Each path is a new rotation, seen through one point. The rows after it are directions, each followed by how far the rotation turns it, in degrees a step (0 if it stays put).
Each turn is a multiple of 5 degrees from 10 to 175, or 0.
Each row of a path follows its step; steps can be skipped.

step 0: [-14   2  10   4   6   7  13  16   0   2 -16   6  13  12  -6  13  16   6
  12   2 -11  12   7  -9  -2  14  15   9  13 -13   0   0  20   7   1  11
   8   5  -1   6  -9  -6  -8 -12   6 -37   9  -2 -15]
step 2: [-14  -7   2  13  17  -3   1   4  -8 -13  -1  13 -12  21  16   4  11 -16
  21   5  20  18  -3   0   6 -18  -1 -12  -7  18 -28   7  -8   1 -11  -3
   0  -1  -1   3  12   5  15   0   4  -6  -4 -13   2]
step 3: [  9   5  14  -3   1 -13  19  -5  23   3   0 -11  -9  22  13   7  11  -7
  12  18 -11   3  -6   6  -1   5   7   9  -2  17  -8   4  -5  -2  -2   4
   4  18 -30   4   7 -22  -9   3 -16  -6  15   0  -3]
step 4: [  7  -2 -15  -6 -16  -3  -4   2  18   5  11 -18 -19  -9  14  -2 -19   4
  -4  -4   6   5   6   3 -14   4  14  21 -17  11  -5   1 -16  15  -9  -2
   5  -3  -4  -9  15 -11  18 -19  14  -2  12  -4   1]
step 5: [  2  10  -7   5   9  -1  -3   4  -6  -6 -17  -9  -2  24   1   7 -10  -2
  14   2  -6  18  -4   6   7  -4   5  21 -24  -5  10   4  -8 -13 -27 -17
  -3 -12  26  -3  -3   3  -2 -15  -2   6  12  -7  14]
step 9: [  0  -2   6 -10 -26   8   6   5  -2  -7  11  11   5   4  18   7   5 -19
   9   4  -3   4   1   1 -11 -11  18  -1  17   1  -6  -7  11  -1  -9  18
   4  14 -16  15  -8   4  -1   6  -4 -31  21 -12  -4]
step 13: [  0 -11 -10  -5   4 -11   5   4   5   5 -11  -9  -6 -13 -18  15   3  15
  18 -14   6  21  10  -9  -1  -4  10   1 -19  11 -16  -2 -13   6  -5  10
 -16 -12   1  -4  12  -2   2 -31  13  11  14  -5   7]
step 15: [  4  -2 -16 -13 -15   5   3 -19  -5   6  12  -7 -22  17  13   1  14  -2
  -8   2  -4 -10 -23   8  -1 -10  -4   6   8  27  -2   5  11   0  -3   3
 -11   0  -6   1  -2   0 -16 -10   8 -13  30  10   3]
Speeds:
[-5 -2 -1  0  6 -1 -1  2  0 -5  2  3  0 -2 -4  0 -3 -1  5  6  5  0 -1 -3
  4 -1 -4  5 -1 -2  1  2  0 -8 -4  0  0 -1  1  0 -1 -6  2  0  4  2 -1 -1
  0]	125
[ 4 -8 -2 -2 -4 -1  2  0  0  2  1  3 -6 -1 -6  0  1  3 -2  1  0 -3  1 -2
 -3 -2 -1 -1 -4  1 -4 -1  4 -3  2 -1  6 -2 -5  2  3  3 -2 -1  3  7  2  5
  3]	155
[-7 -5  3  2  2 -5  1 -1  4  0  1  7 -2 -3  0 -5  7  1  1 -4  0  2  0 -1
  2  4  7 -3 -3 -2 -1 -6  3  2 -3  2  1  0  0 -2  1 -1 -1  3 -1 -2 -1 -2
 -1]	35
[-6 -1 -5 -1 -7 -3 -2 -3  0  3 -2  0 -1  3  0  5  1 -2 -3 -2  3  3 -1 -5
  7  1  0  3  1 -6  3  1  0  0  4 -1 -4 -4 -2 -2 -5  1 -3 -2  0 -1  0  4
  3]	45

step 1: [ -8   9  16 -14   2 -13  -6   3   0  14  -9 -15   8  22   5 -12   6   6
  18  -1   2   7  -9 -16  10 -11  -2  13  12  -2  12  -7  -7   9  -7 -10
  -4   2  -6 -12  -8   9   8  15  17   0  -1  -6 -13]
step 3: [  8  -5  12  -5  12  -9 -11  28 -12   2 -17  -6  18  18 -10 -14  -9  11
   4   7  -5   7 -18   9  10 -10   5  -1  12  -1   5   8   6  17   6  -3
   2  -4  -1  -1  -2  -2  10   0   1  13 -12  14   1]
step 6: [ -2   6  -7   4   7  -4  -7  14  -9 -17   5 -18  -2  -9   4  12   3  11
   5   6  -4   0   6 -15 -12  -4  26   1   2  12   2  17 -14  26  -4  -2
   3  -3   4   6  -1 -22   8   7   7  -7  14  -4  -6]
step 8: [ -8   2   4   4   2  -2  -8   4  -2 -17   1 -22  14 -25  15  -9  -4  13
   8   0   1   6   9  -6 -22  -1  12   0   6  -4  -9 -11   7  10  13 -23
   6   0  -4  -9  -4 -12   7  -3  -1  -4 -12 -14   4]
step 10: [-16 -12   6  -4  -5   8   2  -4  -5  -5 -15  -8   9  -5  18 -13   6 -16
   5  -6   0  -4 -15   3 -12  12  -6 -17  15 -12 -14   4   3   2  16 -25
  14   5   5  -7   3   8   1 -12   0  -1  -9  -3 -13]
step 11: [-17  -9  -7  -1 -15   9 -14  18  -4   1   4   1 -14   0  13 -10 -12  -3
  12   0   3   8   2   5  -4  -3  13  -8  18 -11   0  14 -10 -10  -9   6
  -5 -29  11 -22  -3   5  -6  -1  -6   4  -9  -4  -2]
step 13: [-14  -6   5   2  -5  -1 -11   9 -17   1  18 -12  -8  -5  -9  17 -13   7
  -7 -11  15   1 -11  -1   8   6   2 -13   1  10  -1  12  -4 -14  -1 -17
   7 -27  -4  -9   8  13  -9   3  11 -10 -12  -1   4]
step 14: [  2   4  10  25  -3   7  -1   9   2  12   6 -17  16  14 -19   9   0   9
 -10 -10   3  15   1  12   1  -8   3 -16   1  -5  -6  14 -12  -3 -25  13
   5   6   3   1   3 -11   2 -10  -3  -8  -6 -11   7]
Speeds:
[-2  5  4  3  1  1  0  0 -3 -1 -2 -1  0 -2 -2 -3 -1  3  5 -1  4 -6 -5 -3
 -1  3  1 -2 -2 -1  3  2  8  4 -3 -2 -1  6 -1 -2  3  2  2  0 -2  5 -2  1
 -3]	155
[ 3  4 -1  4  1 -1  2 -5  0  2  1 -6  2 -1  1  4  5  3 -2 -1  5 -3  3 -3
  0  2  1  0  3  3 -3  1 -2  0 -3 -2 -2 -2 -4  3 -1 -1  4  2 -3  1  2 -4
 10]	45

step 2: [  8 -13  -9   7   8  23   0 -16   2  -2   2   1   8   6   0   7   7 -14
  -4  -6  -1   9  -4  -3   7  -1  -3  18  -3   6   4 -15   3   8  11   7
  -6  -6   8  21  12   9  14   6  13 -26  -8   4  -3]
step 3: [ 12 -16   6   8   2   3 -10  -7 -11   9  -8   1  12  -6  -3   1   2   0
  15 -14  -8 -14   4   2   9  12  -7  -4 -17  -5  -4 -12 -15   9  -7  -7
 -20 -16   1 -10  -8   6  12   7   3 -12  -7 -15  -9]
step 6: [ -1 -17  -5   7 -12  15  -2 -11   3  11   7 -11  28   8  -8  -2   7  -6
  -1 -13  -8 -15   1   9   0  26   5   4  -8  -2  10   2   5   0 -15  -8
 -13   4   5   4  -9  11   3  10  -5   5   8   5  -6]
step 7: [ 20  -4  -4  12   1  -3  -5 -22  -3   6  -2   7   8  -6  -5   3   5  -9
 -18   1  -2   9 -14  -9  14  -2  -4  17 -19  12  11  -5  10   9   1  -2
 -17  11   1   6  15   8   9  12   7 -13   0   4  -2]
step 8: [ -4 -13   2  16   2   7   3 -15 -17  -1  -6 -12  -4  -1  -1  16   7  -9
   4 -15  -2  -8   8  -2   7  17  -1  -3  -3  11 -10 -12  -7   6   0 -15
   0 -18  -6   2   2   4  18  17   7 -21  -5 -12  -6]
step 9: [ 12 -11   6   2   2  19  -6 -15   0   8  -4   2  21   7  -5  -7 -11  -9
   6   6  14  -6  13  18  13  11  -6  -1 -10  -4  17  -3  -4  18   1   2
   4 -10  15  -7   2  16  11   4   7  -4   1   8  -8]
step 10: [ 16  -7  -2  -6  -5  16 -11 -22   4   1 -17   1   7 -12  12  -6  14  10
 -18  -5   9   0  -7 -10  22   6   2   9   0  -6  -9  -5   1  11 -21   1
  -5  -3  -1 -11   0  -4   6  10  -1  -9   2 -10 -11]
step 12: [  7 -10  -1  13   6   1  -1 -19  -5  12  -3   2  18   4 -12  -8  13 -10
  11  -4   0  -6  -9  -9   2   0 -10  20 -17   1   6   6   7  13   2  -1
 -13   9  11   6   4   9  19  -5  11  -5  11  -6 -16]
Speeds:
[ 1  3  3  5  7  0  0 -2  3 -3 -3 -7 -3 -2  2  5 -1 -3 -5 -1  4  0  3  3
  5  3  0  0  1  4  5 -3 -1 -1  1  0  2  4 -3 -1 -3  1  3  0 -3  6  2  1
 -2]	40
[ 2 -2  2 -2  3 -3  1  0 -6 -4 -3  5  1 -4 -3  3  0 -5  1  4 -2  0 -1  5
 -1 -4  2 -5  1 -3  2 -3 -8  2  2 -4  2 -3  0 -3  0 -1  5  1 -1 -4  3  1
  1]	70
[-3 -1 -2  3 -7 -1 -6 -3 -3 -4 -2 -3 -1 -2  3 -1  4  1  4 -8  0 -5  1  1
  0  1  2  0  5 -3 -5  2 -2  0  0 -6  0  5 -4 -1  0 -4  3  0  0  3  1 -3
  0]	155
[ 3 -7  0  3  0 -5  3 -2 -1  1  2  4 -2 -4  3  2 -7 -2  3  0 -2  3  1 -4
  1  1  3 -1 -3  5 -3  1  3  6  2 -3 -1  3 -2 -1 -5 -6 -4  0 -1  1  0  0
 -2]	95
[-1  4 -3 -3  1  1 -4 -1  5  2 -5  3 -1  1  4 -1 -5 -2  4 -2  1  2 -3  4
  5  4  0 -2  2  2  1 -3 -1 -1  4 -1 -2 -4  1 -4 -3 -2 -1 -1  8 -2 -6 -3
  2]	60
